In the rows, 128 means zero.
These are runs of 8 systems, one row a step. Runs of the same system follow the same rule from any start.
seq 1, z649, 9 rows:
[[105 132 123 141 111 194 155 113 158 104 130 116 194 160 172 102 128 145]
 [153 181 102 166 131 183 122 176  93 138 112 178 118 135 105 122 138 143]
 [134 150 120 130 133  91  93  94 106  91 133 174  79 112 132 176 132  76]
 [118 141 146 130 146 107 165  95 187  99 137 105 152 158 164 122  87  77]
 [170 155 122 128 178 169 156 144 128 180  78 124 176 137 125  94 117 137]
 [142 104 106 113 132 154 106  93  56 115  82 176 125  98 141 150 152 130]
 [ 81 121 137 150  80 121 165 113 137  52 133 165 114 141 167 130 124 108]
 [143 212 142 146 137 113 167 173 180 137 122 148 143 147 115 112 139 122]
 [166 174 118  92 171 123  86  88 105 147 109 135 166 124 105 173 151 115]]
seq 2, z310, 9 rows:
[[137 123 169 112 134  44 158 119 164 145  87 138 121 117 149 108 138  89]
 [136 143 130 108 107 121 112  83 162 154 121  97 203 109 167 139 175 134]
 [ 85 132 127 110 114 180 154 110 106  92 131 119 188 152  94 148 141 176]
 [105 137 149 137 103 124 163 173  98  89  94 195 112 168 112 104 130 136]
 [151 192 130 160 123  96 110 127 156 126 113 182 102 122 157 134 161  79]
 [133 169 124 136 191 145 136  60 173 136 126 103 156 122 124 153 130  99]
 [130  97 139  83 180 156 172 110 107 134  74 122 175 139 117 103 112 152]
 [143 121 120  83  89 110 151 155  84 111  88 179 136  85 150 128 159 157]
 [ 94 167 127 147  89 104 155 118 165  98 153 145 102  79 121 163 178 135]]
seq 3, z804 (9 x 18):
[[123 175 121 109 113  95 166 147 120 103 170 101 143 119  75 185  93 125]
 [110 150 174 180 109  98 153 130 141 164  80 154 128 145 106 105 170 110]
 [141 125 110 115 112 158  53 119 113  98 125 173 133 161 185 115 158 130]
 [147 149  92 132 127 145 121 125  81 126 168  92 145 119  97 187  70 111]
 [123 118 147 188 146 133 181 124 120 182  76 131 103  96  95 109 130 113]
 [137 106 114  95 164 161 104 115 147  91 109 179  95 122 182  92 160 147]
 [149 157 105  60 158 110 130 136 123  93 169 105 145 128 103 173  84 130]
 [118 139 171 142 112  75 186 145 119 171  84 124 145 119  78 124 137 124]
 [113 121 134 127  92 146 110 125 130  94  97 189 134 147 181  97 185 147]]
seq 4, z216:
[[167 110 123 151 120 103 115 119 150 156 127 110 119 120 200 107  90  66]
 [146 154  85 156 135 158 174 108 115 138 125 127 119  46 130 168 118 117]
 [ 92  77 126 124 153 157 121 122 105 121 156 107  80 110  66 139 128 173]
 [140  81 147 104 124  85 115 188 136 126 137 135  76 151 147  77  98 124]
 [158 168 131 119  97  62 165 150 138 139 104 159 124  77 151 140 150 106]
 [110 130 132 108 122 114 113  82 141 152 148  87 150  82  92 173 182 158]
 [135  88 116 125 110 147  61 148 138 150 186  74 129 150 146 111 110 147]
 [150 150 105 190  79 133 124 169 117 127 142 156  92 117 168 122 102  88]
 [ 95 140 136 173 143 116 153  76 142 119 123 146  74  82 102 163 152 101]]
seq 5, z792 (9 x 18):
[[154 109 122 160 150 166 122 128 162 203 120  79 149 115 150  85 126 135]
 [139 129  96 123 115 179  84 168  73 117 139 166 106 127 108 131 149 176]
 [ 96  94 137 104 116  88 152 128 122  54 150 143  83 142 141 138  85 103]
 [162 112 154 115 159  85 127 123 178 183 101 100 139 128 162  87 121  99]
 [148 139 118 100 111 142  78 143 100 170 129 122 159 106 101 143 187 182]
 [ 66 100 133 140  68 131 150 127 109  72 171 118 119 137 107 150 116 148]
 [127 112 148 180 128 123 131 132 179 143 126 119 106 161 177  75 100  80]
 [184 160 104 117 159 133  49 141 125 169 131 148 106 109 131 133 162 131]
 [102 101 120  85 130 114 131 114  87  93 165 105 107 104  73 183 110 151]]
seq 6, z649 (9 x 18):
[[104 137 115 112  77 140 151 189 154  83 182 128 119 122 133 119 134 179]
 [123 173 143 137 132  97 122 168 118 149 157 119 105 140  36 158 127 137]
 [130 102 151 121 137  82  54  83 136 165 145  89 125 142 120 143 141  99]
 [134  79 109 130 114 162 119 124 154 148 162  64 155 124 182  99  95 137]
 [134 104 101 150 144 184 156 178 100 150 133 124  86  93  99 108 109 171]
 [115  91 145 103 137  78 111 138 103 108 125 164  45 110  98 133 142 133]
 [111 107 163  85  94  46 151 138 167 114 148  96 144 140 143 123 116 119]
 [132 137 139 123 117 136 154 145 145 192 127  69 191 118  93 119 144 167]
 [118  95 117 128 122 171  60 108  87 150 134 127 122 117 101 139 181 175]]
seq 7, z4 (9 x 18):
[[160 174 128 145 144 125 128 129 158 142 134 103 171 177 154 121  76  72]
 [179 156 104 123 152 153  90 127  87 191 103 127 156  97 107 148 156 142]
 [108  97 121 113 157 175 165 116  74  87  82 176 120 132 115 121 119 150]
 [150 157 130 137 145 122 174 177 168 113 119 151 115 154 164  83  83  98]
 [175 191 122 119 133  91 103 142 150 168 112 155 126  87 131 139 182 122]
 [ 88 130 149 105 141 129 153  73 107  93  87 162 150 129  93 154 176 146]
 [108 148 154 155 124 145 165 136 160 113 120 120 178 203 137  94  99 108]
 [177 187 103 158 107 152  71 155 123 172 136 133 157 135 145 131 147 120]
 [127 132  99 127 160 170 113  80  68  98 106 170 113 108 106 175 141 126]]
seq 8, z300:
[[123 151 140  82 187 147 128 164 160 103 135 145 120 170  90  99 141 175]
 [140 109 143 137 104 103  55 136  64 143 107 163 111 170 116 131 139 108]
 [121 120 134 168  93  96 174  81 128 149 111 104 141  81 149 157 114  75]
 [125 173 120 104 179 160 171 123 203 113 141 110 157 126 130 116 137 153]
 [127 138 125 108 142 162  67 156  86 104 132 165 125 189  91 126 141 162]
 [119  91 143 178  89  96 139 120  63 142  98 143  97 119 121 141 102  80]
 [138 151 133 134 155 104 183 102 200 135 119 116 124  83 167 122 128  97]
 [137 172 113  65 165 154  91 126 148  96 151 137 161 153 116 143 158 170]
 [114  93 140 135 104 133 114 137  37 136 103 137 140 165  79 138 110 134]]
seq 9, z310:
[[100 120 153  91 151 110 134 139 136  57 129 163 108 198 125 107 105 124]
 [180 189 133 134 109  76 140 169 135 160 104 145 154 133 143 125 115  86]
 [130 141 108 181 132 174 120  61 120 163 112 113 155  87 135 158 159 113]
 [ 99  92 122  91 181 182 151 102 133  71 123 138 121 144 131 110 118 164]
 [159 150 140  76 130  76 159 201 120 127 107 163 118 124 114 111 125 144]
 [128 149 137 165  87  82 120  97 125 170 117 127 124  74 122 168 173 101]
 [ 76 100 143 136 141 158 132  57 177  95 143  99 149 147 149 125 144 131]
 [139 145 141  73 141 136 139 181 130 112 116 137 177 193 120  90 113 163]
 [155 169 120 152  84 108 121 150  60 148  97 170 139 112 104 162 140 109]]
seq 10, z792, 9 rows:
[[171 179 145 127 107  79  81 171 145 172 126 133 150 163 131 113 150 111]
 [111 140 133 143  85  91  92  98 101 142 149 120 117  90  89 192 168 123]
 [ 73  85 139 173 139 163 138  70 152 123 157  76 119 134 115 132 115 121]
 [163 126  97 164 152 202  98 151 126 154 136 116 128 156 157  90  90 121]
 [165 124  92 105 133 129 108 161  69 108 126 177  74  93 135 144 109 128]
 [110  75 152  62 161  74 161 103 137  95 114 129 100 113 127 125 114 126]
 [143 116 152  83 130 115 130 136 160 168 110  87 199 155 145  89 140 153]
 [129 149 121 140  43 132 115 176 104 143 141 135 159 117 127 134 169 166]
 [ 71 122 149 179  86 109 135 120 152  87 158 149  71 130 121 136 150 117]]
seq 11, z144:
[[116 131 144  86 142 143 159 180 143 120 132 111 165 177  94  91 117 182]
 [144 163 120 178  65 124 136 189 116 163 124 156 111  95 127 122 157 139]
 [106 134 114 154 112 122 122  66 125  73 140 156 100 110 160 173 128  81]
 [131 144 143 100 200 136 137 113 168 111 130 109 153 190 121 111  87 111]
 [173 141 128 130 126 146 104 181  94 197  90 140 158 142 114  96 146 152]
 [111  97 106 132  60 139 141 114  63  97 119 153 127  82 151 162 137 137]
 [ 95 136 135 111 152 117 204 111 184  73 146 117 119 121 139 130  97 117]
 [162 179 150 130 177 104 110 159 170 170 103 155 111 151 111  93 157 121]
 [133 116 134 133  86 114  62 116  51 132 107 159 140 155 119 154 148 112]]
seq 12, z804 (9 x 18):
[[ 94 174 138 155 102 102 196 107 176 105 136 131 129  92 127 155 144 108]
 [139 179 151 136 150 134  84 134 177 147 117 146 153 186 135  94 175 130]
 [143  97 121 100 107 119  50 147  58 130 144 125 129 166 110 143 114 137]
 [111  99 118 173  85 124 177  96  82 130 119 110 126  85 130 163  88  91]
 [138 155 112 175 156 187 163 119 181 145 106 139 126 105 170  91 145 127]
 [147 133 116  80 190 152  74 152 140 121 156 132  95 146 100 117 138 167]
 [116  91 153  86 134  54 144 115  93 116 127 112 108 119  86 160  94 106]
 [130 131 147 131  90  97 186 116 150 134  80 140 172 106 184 110 145 108]
 [133 174 105 116 110 186 103 160 149 116 151 137 173 151 143 116 165 181]]
seq 13, z4:
[[ 87 102 125 101  78 122 110  76 114  85 158 103 164 121 142 173 147 140]
 [ 98 119 124 157 130 166 139 124 143 129 185  59 142 156  95 138  78 132]
 [149  87 119 163 124 150  56 153 109 181 148 106  89 134 127 103 122 130]
 [140  68 101  86 115 114 104 119  72  95 137 142  88  92 155 149 103 124]
 [122 103 127 106 148  97 200 136 153 119 149  86 103  85 122 132  73 121]
 [128 101 154 122 123  97 127 161 175 186 133  97 108 101 119  84 167 167]
 [ 89  98 142 100  57 103 102 138 116  89 149 148 122 128 135 133 179 170]
 [ 81 139 131 162  81 116 153 110 152  83 186  98 123 135 125 162 100 103]
 [129 116 131 169 139 137  73  96 164 182 164  67 121 130 125 130 133 112]]
seq 14, z144, 9 rows:
[[118 108 176 141 162 119 127 150 130 158  85 143 110 188  90  73 136 131]
 [146 115 132 117  42  91  83 157 100 138 128 137 158 139 175 120 146 126]
 [109 168 103 121 107 142 162  89 135  94 160 104 173  95 122 192 128 131]
 [103 146 136 167 189 186 157 122 169 126 118 139 103 152 100  94 137 142]
 [161 116 127 130 117 122  69 181 106 130 122 171  88 165 159  88 119 116]
 [155 138 106 108  96  96 136 116  77 124 136 111 165 106 139 185  80  89]
 [111 123 134 136 173 162 195  74 149 146  88 104 164 102 118 126 134 135]
 [124 107 143  98 144 139 109 163 146 116 106 175  96 144 142  71 178 176]
 [131 150 130 110  71  66 114 178  93 101 159 148 111 139 109 160 111 118]]
seq 15, z300:
[[103  45 124  89 131 142 123 133 128  96 148 122  81 106 148 101 129 171]
 [156  95 131  83  98  69 110 186 127 132 157 108 113 130 156 107  90 127]
 [162 127 113 123  84 111 108 154 132 194 140  92 148  69 141 131 161 154]
 [ 90  71 125 124  98 167 123 110 152 131 159  78 147 111 144 111 156 182]
 [116  99 126 132  98 140 114 186 143 112 187  93 113 170 136  95  82 145]
 [163 133 101 166 104 129  87 180 124 174 166 116  74  90 127 125 122 128]
 [127  72 100 125 135 146 108  87 136 138 155  92  92  56 155 140 141 143]
 [139  78 107  65 139 138 135 148 135 105 163  86 138 128 160 110  77 153]
 [176 122 106 108  90 131 116 211  99 161 134 129 131 111 142 100 119 163]]
seq 16, z216:
[[151 165 103 140 110 124 136 151 137  85 126 191  93 117 190 123 120  95]
 [104 169 142 135 155  99 159  85 127 120 128 126 120 109  61 186 135 107]
 [134  67 149 106 172 135  96 113 130 186 115  77 138 145 109  95 127 150]
 [169 107  94 104  92 142 127 169  95 115 119 151 137 113 200 104 102 131]
 [ 90 172 126 151  81 119 187 135 123  87 146 147 125 103  95 171 138 135]
 [ 97 119 168 133 166 120  98 114 181 152 144 103 107 160  82 103 171 152]
 [190 122 115  96 144 114  62 139 125 144 120 140 131 147 189 107 114  99]
 [136 153 107 154  81 121 172 110  78 124 118 126 162  91 133 183  96  92]
 [ 72  95 140 164 137 174 160 101 150 141 138  90 122 116  86 118 148 169]]

Which system made each of these runs?
seq 17:
[[119 120 133 122 134 122  74  61 109  86 114 166 129 163 159 151 142  85]
 [148 152 122 105 159 123 149 103 118 129 130  88 188 154 118 156  63  91]]
 : z4
seq 18, 2 rows:
[[ 90 155 159 104 109 127 139 122 126 105 118 132 190 179  87 136 168 164]
 [123 145 150 122 124 146  89 128 161 129 127 124 188 208 150  92 149 137]]
 : z216
seq 19 (2 x 18):
[[132 111 121  80 113 137 200 164 142 121 120 109 169  97 152 100 117 175]
 [130 170 128 127 128 104 162 155 150 127 117 175  82  70 108 135 179 147]]
 : z144
seq 20 (2 x 18):
[[127 143 131 168 112 116 161 102 177 113 107 156 118 108 199 113 137  81]
 [172 178  99 100 159 161  71 140 159 151 155 116 159 133 138 126 154 154]]
 : z804
seq 21 (2 x 18):
[[161 167  95 146 108 106 139 164 156 141 163 128  86  56 147 149 126 114]
 [109 132 133  89 203 121 148  88 159 106 151  98 108 117  79 156 112 134]]
 : z649
seq 22 (2 x 18):
[[111 173 122 112 119 157 151 131 122  99 109 176 148 109 107 145 192 179]
 [ 87 161 161 128 141  93 167 111 138  85 103 178 103 141  87 145 158 119]]
 : z310
seq 23:
[[114  93 133 134  68 108  70  83 134 126 139 124 136 117 184 137 172 116]
 [101 157 116 117 115 163 135 133 167  80 192  93 166 168 129 139 106 147]]
 : z310
seq 24:
[[107 119 120 111 147 159 161 143 189 114 184  70 131 126 125 109 104 164]
 [128 120 141 143 112 110  66 184 130 162 163 124  77 145  88 108 152 154]]
 : z4
seq 25 (2 x 18):
[[111 188 119 133  95 165 163 171 136 113 151 126 176 142  95 138 142 175]
 [ 92 147 157 181 116 125 108 154 122 115 138 163  81 186  76 122 140 123]]
 : z804
seq 26 (2 x 18):
[[134 104 160 138 114  95  71 136  85 145  88 172 109 177 129 103 149 106]
 [124 145 135 162  82  80 150  83 136 133 124 115 149  97 157 167 126  70]]
 : z300
seq 27 (2 x 18):
[[120 110 148  57 158  70 116  78 136 114 116 130 125 102 113 156 167 135]
 [100 115 157  92  86  77 186 114 146 113 124  95 187 124 140 137 123 131]]
 : z310
seq 28 (2 x 18):
[[139 126 140 160 171 153  77 112 137 197 112 119 111 126  93 111 176 143]
 [110  55 121 115  88 141  68 131  79 107 157 122 107 145 143 123 123 147]]
 : z144
seq 29 (2 x 18):
[[ 88 147 142 154 176 123 165  96 150  97 142 131  80 130  72 156 112 105]
 [141 110 163 153 148 115  89 140 154 168 107 129 119 194 144  67 124 100]]
 : z144
seq 30 (2 x 18):
[[121 183 120 134 190 160 119 132 130  97 147 156  91 155  70 150 124 131]
 [142 123 163 158 154  93 115 120 107 156  74 159 106 173 120 106 115  72]]
 : z4
seq 31, 2 rows:
[[128 135 107 174  89 181  75 176 101 138 169 126 118 162 119 120 123 151]
 [137 110  97 160 132 141  89 105  88 103 145 152  62 106 146 158 100  87]]
 : z4
